One turn moves every row onto another: examples first, then more rows asked
Buz: -399  -38  45  97  96  -178  -334  -117  248  68  -253  61  -102  -99  42  98  145  182  69  -18  -277  -126  -186  -240  214  -98  133  -126  -171
Mar: 94  157  104  69  -369  81  163  186  46  -3  230  -23  137  41  -287  92  -103  -85  -263  73  -64  210  86  163  -168  49  99  29  27
bepi: 191  209  62  -97  -215  237  265  77  -116  -55  144  64  113  100  -108  161  52  -167  -249  74  -55  81  81  68  -203  175  -38  7  -120
Zupof: 231  -197  50  -159  -22  -94  -183  63  73  -198  137  344  -8  0  54  -259  -50  126  -15  -70  -90  87  343  -77  -177  -141  -79  18  53
Sinil: -379  70  -77  80  37  -117  -95  -316  63  111  264  119  -57  18  -18  11  85  18  -79  -88  -52  77  30  -305  425  -213  222  -84  -204
nafi: 157  25  90  136  -212  -51  -193  -1  21  -116  19  -255  334  93  -91  306  -318  -82  -61  1  77  -52  55  -19  -208  -57  -39  -201  -114
konez: 222  135  16  7  -103  -384  -271  272  -22  -204  146  -46  -115  -39  38  -261  -65  -116  -88  166  -232  114  50  -89  -6  -123  -107  178  57
vef: 310  -260  23  117  248  -118  -196  60  -47  -91  202  36  212  154  10  87  102  -2  -64  32  -237  86  -123  -73  -157  -119  -181  -60  274
duze: 161  -73  -112  23  95  -276  -59  132  27  147  282  -12  -13  -40  -55  39  -173  -156  -57  73  -15  95  -217  -19  3  211  -527  164  74
gipe: -459  9  -73  103  213  -53  107  -401  17  161  224  133  14  -74  -141  31  68  54  -42  -36  -133  -49  -53  -288  281  24  143  -135  -197
riba: 87  54  211  5  -369  -55  -164  -7  234  17  -89  -30  -68  98  -22  89  89  95  -166  -79  -13  114  63  294  -410  104  -270  -45  94
Soz: 171  -262  43  -111  174  -184  129  43  119  120  67  188  -8  -226  37  -75  -226  139  -113  -148  -60  28  153  -86  -260  225  -82  -95  173
dev: -145  188  62  -15  -180  -113  -55  -5  109  -27  -278  -196  100  -36  232  0  223  -312  8  5  -112  -169  -46  235  317  -214  -29  -207  -149
Guf: -404  11  -47  173  93  -51  -37  -38  41  148  87  312  -382  -38  -35  108  329  151  -37  -31  -173  208  -274  22  177  -58  138  -56  21
bav: -204  73  154  179  41  87  -12  -221  -97  18  -388  43  -11  -202  65  -61  209  1  59  -170  63  -153  -254  -132  88  -260  278  -85  -335
sobud: -109  123  -84  119  -86  -68  -268  -412  -40  99  -124  101  62  -235  -375  72  -157  -207  32  95  69  -131  -392  173  40  124  -30  164  -17
Tipuv: -242  58  -24  55  13  -41  -54  -49  -16  91  -162  22  11  -128  -33  -43  37  52  -77  -168  7  -43  -82  13  231  -477  512  -2  -196
nas: 380  71  147  59  43  50  -156  98  36  36  158  141  -8  -6  4  -160  -153  -131  -63  -45  -75  35  -144  -341  42  290  -80  16  259
Fotem: -359  9  -125  -57  175  206  63  -353  96  390  -8  255  -12  80  -198  -74  83  -25  12  -203  59  -194  -254  126  112  -9  -17  38  -190
lon: -242  -129  147  63  -329  -170  119  -64  100  82  -208  65  117  -361  -183  -74  362  -254  -31  -29  68  10  -201  166  28  -241  -145  -23  -235
vede: 225  11  237  34  -239  -86  -120  -30  39  -115  -237  24  -53  -94  -31  209  60  24  -158  -37  -76  93  38  153  -538  150  -27  -44  -102
Zep: -245  -4  86  25  152  163  200  -391  -50  208  -200  157  1  -116  -29  -27  404  37  -78  -118  26  -155  -283  -27  -3  -66  51  82  -271
bigef: -225  48  2  172  -44  -77  -208  -192  127  266  21  6  -111  47  -64  -41  189  92  -152  -194  -2  142  -233  235  229  -402  332  131  46
puz: -371  -21  38  106  -24  43  87  -105  -16  59  -33  367  -324  -185  1  123  383  193  -48  -18  17  160  -248  -211  182  -93  51  -10  -109
kezab: -390  142  -77  -92  -139  -53  285  -282  -69  103  -140  -13  71  -299  -286  -66  -15  -166  -88  49  102  -266  -82  43  -30  -52  -76  -76  151
Muz: 215  118  243  140  -9  129  33  186  140  -227  57  40  185  -78  149  -317  -76  199  36  133  -272  -26  46  -120  78  148  -45  -41  128
Kotil: 17  137  -87  -51  -127  -149  -196  -143  -22  37  25  220  -78  -40  34  -36  37  -383  -64  -92  -75  99  59  406  314  -119  233  32  -370
sisu: 85  -87  24  -45  55  -268  134  46  -82  -230  -3  71  50  -343  139  -123  -81  99  27  166  -21  -18  107  -101  -163  97  -416  78  -289
kigis: 311  -358  166  153  59  -37  37  14  95  -56  135  32  322  -178  107  109  36  230  -44  58  37  96  -86  -126  9  12  -323  72  67
mulis: -68  140  -244  -38  69  -95  -205  -322  -193  32  -103  79  -186  -23  31  289  44  -131  -67  30  -15  11  -157  533  39  -65  17  63  128
Nus: 118  89  1  -59  89  -169  184  32  29  23  73  -24  -25  -222  70  -128  -136  -13  -54  181  -98  -55  -65  -88  -68  415  -449  167  -25
gor: 76  10  87  97  -123  52  -155  -90  117  -5  97  -97  373  198  -120  176  -184  -198  4  -4  -40  -77  43  104  -231  114  -290  -225  -249
sil: -331  124  -19  192  79  67  -252  -329  189  347  -2  79  -107  158  -68  -130  32  25  62  -260  49  -30  -332  227  185  -121  35  -41  62
zot: 135  -4  -148  -55  30  -496  -238  148  -10  15  250  -21  -172  30  42  -122  -197  -160  -69  16  -108  144  41  67  -112  -34  -296  37  191
Lav: -372  -22  -53  42  92  -70  -424  -276  269  210  -133  158  -176  -18  -4  147  108  162  62  -83  -75  -121  -258  -257  244  51  -42  4  -123
bomo: 131  -16  -22  54  -28  -292  -7  279  -187  -365  25  -98  142  -173  118  -77  18  45  0  282  -168  21  2  -98  -18  -203  -258  82  -126

bomo -> konez
gipe -> puz
kigis -> Muz
Now these:
riba -> gor
Zep -> bav
mulis -> sobud

One turn moves every row onto another: examples first, then more rows asked
sura: 10  187  -47  -466  35  -79  -68  -29  18  74  -49  -111  62  346  76  199  17  42  -108  8  270  144  23  437  119  -127  -100  179  47  -186  -237  55  -291  -154  -56  -169  -8  -126  -44  -36  -37  157  75  -209  93  191  -217  -249  216  -219  398  121  -77  -69  -32  -269  -154  -183  -205  149  65
Vodu: 14  110  -55  -455  61  -82  -93  -23  24  127  -33  -109  39  335  43  192  39  34  -93  2  269  156  22  417  152  -113  -98  207  57  -220  -248  53  -276  -115  -85  -165  -5  -144  -57  -53  -5  128  68  -200  94  169  -228  -234  197  -215  418  118  -71  -86  -35  -263  -131  -141  -229  114  63
pizuk: 87  180  -338  354  -197  -233  21  -444  54  14  282  -31  -224  -54  12  111  -83  -30  99  -129  249  -266  353  -181  135  -46  298  -197  107  -16  14  378  -21  40  77  -9  174  73  123  -196  -220  93  -38  -57  212  -35  -85  -239  -46  -13  -339  52  -32  231  -49  74  7  3  -40  33  -156
lan: -175  212  -107  43  77  -77  30  -104  59  -155  184  160  -236  70  223  -78  -326  262  -97  119  347  -251  230  -61  -140  -173  308  -106  -74  160  7  219  -118  62  124  -110  202  113  162  12  -101  -337  89  4  -168  51  189  131  100  -160  -289  229  208  -32  -101  190  -95  7  135  -181  216
ber: 54  175  -11  -499  46  -94  -93  -61  12  63  -57  -97  66  321  79  168  54  7  -115  0  242  160  4  446  119  -116  -120  172  53  -196  -206  21  -267  -166  -85  -175  -57  -135  -51  -1  -60  156  62  -165  97  178  -230  -279  231  -219  403  102  -103  -83  -7  -262  -183  -194  -178  131  46
neku: -142  210  -186  234  -151  -131  225  -157  -120  66  -238  41  -364  189  65  33  -125  46  -3  245  -14  -379  118  -49  134  -68  126  240  -139  -19  21  352  6  13  -2  -139  306  216  223  -35  -77  -167  301  239  -166  -47  -100  137  31  65  -303  125  60  98  42  188  -330  14  -105  -27  -22
Kunuk: -65  175  -393  236  20  -207  274  -315  -4  -60  64  -144  -133  127  153  -59  -55  161  248  47  280  -434  59  -39  -223  -5  101  150  -103  26  221  202  -5  -1  -71  -109  201  223  227  -58  -19  45  -114  -186  -102  -34  245  161  -170  -79  -335  89  -197  11  -43  37  66  -68  36  112  87
Gimo: 187  -173  -195  451  -85  -208  -137  -332  70  280  381  -54  -268  -130  -138  -53  15  -36  154  -139  90  -106  279  -252  386  53  263  -66  193  -183  -20  230  63  106  -9  10  86  54  46  -196  -76  -32  -32  -7  251  -109  -158  -255  -49  -90  -89  -19  -10  46  0  12  79  152  -92  -185  -159
garef: 289  -22  381  -61  122  -89  -168  -126  81  -46  275  145  -34  -253  123  -484  -55  116  -79  127  -31  112  37  -17  129  48  123  -165  77  -37  130  -279  55  -88  -87  -178  -138  154  78  191  -95  -335  -20  228  -57  -52  72  -106  228  -306  22  17  129  -319  101  149  -182  -56  225  -456  159
zotel: 2  186  -58  -354  60  -25  -94  -24  40  96  -88  -55  28  362  142  215  32  57  -137  1  244  281  88  394  136  -111  -84  109  53  -273  -284  -21  -319  -94  -40  -172  -15  -101  -128  -55  91  140  10  -127  128  164  -234  -282  239  -174  381  170  -76  -53  -17  -175  -172  -173  -236  77  50
Kod: -38  -206  87  151  192  -41  -147  13  93  155  344  143  -284  -67  27  -287  -200  264  -38  108  150  -52  148  -113  170  -29  270  51  34  -56  -22  26  3  139  17  -94  99  111  64  5  72  -480  72  42  -126  -49  107  101  95  -248  33  128  246  -241  -23  132  3  153  90  -455  201
pidu: 26  184  -28  -374  57  -15  -106  -34  39  75  -94  -50  43  347  133  194  47  55  -136  -21  230  283  69  388  120  -110  -99  108  64  -272  -286  -53  -319  -111  -45  -166  -21  -97  -122  -57  79  121  12  -106  128  148  -240  -291  246  -171  379  144  -82  -75  -11  -179  -172  -178  -232  75  57
feko: 10  211  -43  -371  41  -26  -85  -48  28  60  -96  -53  35  364  155  206  33  53  -140  -12  232  277  78  397  117  -113  -93  100  52  -265  -279  -29  -318  -129  -35  -167  -24  -97  -107  -55  60  127  13  -111  137  156  -244  -287  238  -173  378  150  -78  -62  -18  -177  -178  -188  -242  87  50
Danu: 139  442  60  34  -230  -163  226  -313  -128  -156  -306  45  -112  48  178  -118  -13  -93  -56  260  -130  -247  18  57  43  -11  5  35  -121  45  168  109  48  -209  -88  -224  89  259  249  128  -273  9  209  406  -108  -48  -123  -63  138  34  -365  16  -41  59  155  205  -504  -197  37  9  -83
sobo: 286  339  -83  35  -42  -248  245  -449  -7  -225  33  -148  112  -77  219  -283  96  2  207  58  94  -260  -62  56  -241  91  -64  -44  -57  25  372  -117  76  -205  -180  -217  -39  247  214  104  -185  180  -196  0  -41  -46  203  -83  -33  -146  -334  -41  -304  -79  111  59  -138  -262  172  84  19
dilo: 427  -22  54  278  -148  -250  -144  -465  74  116  362  -53  -53  -279  -67  -208  133  -163  130  -126  -66  20  199  -163  326  130  142  -241  225  -170  112  -16  132  -87  -83  -88  -108  95  57  -58  -191  93  -105  142  305  -119  -172  -440  65  -140  -110  -106  -99  -16  116  26  -63  -29  22  -204  -203
kikuz: 337  330  -83  181  -256  -263  27  -553  49  -146  240  -37  -26  -196  75  -38  44  -153  62  -137  102  -131  271  -106  66  30  157  -375  148  -14  138  132  32  -147  -6  -86  -16  114  138  -52  -353  204  -95  115  258  -35  -116  -428  79  -47  -348  -38  -122  171  59  85  -135  -153  73  11  -207
nanu: 40  124  6  -445  53  -82  -103  -39  7  126  -30  -114  67  325  53  131  56  25  -110  -5  240  193  2  430  161  -102  -117  200  61  -225  -230  3  -261  -159  -98  -178  -51  -127  -61  -22  -26  130  52  -180  101  155  -230  -270  214  -239  429  109  -85  -103  -11  -281  -160  -161  -207  87  66
kupuf: 204  -5  419  279  -128  -205  -175  -302  -9  -116  141  -67  -103  -264  69  -315  188  -102  -80  107  -43  117  -62  40  -73  141  -72  -103  122  110  345  -329  8  -268  -22  -175  -137  149  -62  250  -258  -40  32  15  10  6  -76  -308  307  -106  -187  -167  -102  -350  199  194  -109  -161  99  -341  130
kemi: 303  71  275  100  -139  -136  46  -228  -100  126  -175  21  -147  -94  14  -332  111  -123  2  252  -339  -35  -74  21  335  132  -60  152  -10  -138  160  -118  162  -173  -194  -232  -31  255  158  145  -113  -114  209  475  -48  -135  -199  -111  153  -74  -90  -80  -60  -159  250  147  -455  -81  -3  -246  -92
difi: -311  -51  -109  523  -90  -159  -47  -161  -10  -19  118  -62  -437  77  16  78  -103  114  -53  92  319  -236  164  -82  -168  -47  173  100  3  177  129  207  -164  19  190  -42  247  86  -28  9  -116  -168  166  -273  -108  67  20  22  125  31  -338  71  34  -123  -50  200  116  56  -72  -179  204
nipe: 47  -255  -234  380  147  -165  65  -186  28  307  215  -190  -202  0  -57  -259  37  171  298  36  90  -251  -16  -108  105  129  69  341  16  -180  141  40  108  83  -158  -106  117  204  136  -87  167  -119  -82  -148  -49  -137  166  160  -178  -162  -25  3  -170  -202  21  -29  140  113  -33  -173  74
Manu: 374  -108  82  171  86  -188  45  -326  15  121  184  -189  39  -178  35  -478  192  9  265  50  -108  -80  -132  -7  65  233  -85  119  58  -188  301  -280  185  -135  -268  -185  -129  233  127  82  17  23  -187  24  12  -139  137  -85  -34  -229  -18  -134  -262  -288  178  -19  -23  -80  117  -198  13
Loma: 145  413  197  -185  11  -112  27  -253  61  -368  152  178  13  -130  316  -274  -170  125  -145  124  168  -93  132  33  -191  -88  146  -326  -31  170  182  -95  -57  -164  17  -196  -27  153  178  172  -266  -189  -23  190  -116  52  136  -82  238  -215  -294  104  111  -99  47  218  -259  -203  285  -193  153
vem: 24  -148  22  316  -44  -101  22  -77  -83  353  -120  -1  -377  55  -107  -182  -9  17  45  229  -207  -174  24  -90  416  76  83  353  -42  -179  13  140  121  37  -114  -148  171  209  144  -10  64  -271  283  301  -101  -142  -164  99  41  -28  -38  39  65  -126  112  119  -287  135  -148  -262  -29
Did: 12  180  -42  -354  49  -25  -103  -34  42  91  -88  -56  41  355  127  202  31  56  -130  -11  235  290  76  396  136  -109  -105  125  66  -283  -287  -40  -308  -111  -39  -158  -21  -101  -124  -58  84  124  2  -120  116  157  -249  -285  255  -182  396  150  -74  -64  -16  -186  -164  -174  -247  67  46
zovol: -62  328  107  265  -202  -226  33  -355  -22  -372  15  -38  -163  -46  198  -24  1  -35  -125  114  240  -158  68  51  -365  -48  44  -174  7  296  307  -16  -133  -244  119  -132  70  134  38  160  -359  39  76  -109  -88  92  4  -176  246  5  -495  -9  -72  -107  76  247  -115  -207  97  -57  165
vusi: -56  -382  206  540  10  -149  -240  -118  9  212  242  -81  -364  -112  -122  -223  92  47  -7  87  50  28  10  -77  110  124  70  174  124  -14  176  -118  -23  -18  35  -69  57  112  -106  77  -5  -257  137  -140  -40  -37  -79  -104  167  -95  -47  -73  9  -384  69  147  108  129  -60  -449  194

feko -> zotel
Manu -> sobo
nanu -> ber
Now these:
kikuz -> pizuk
kemi -> Danu
vusi -> kupuf
Loma -> lan

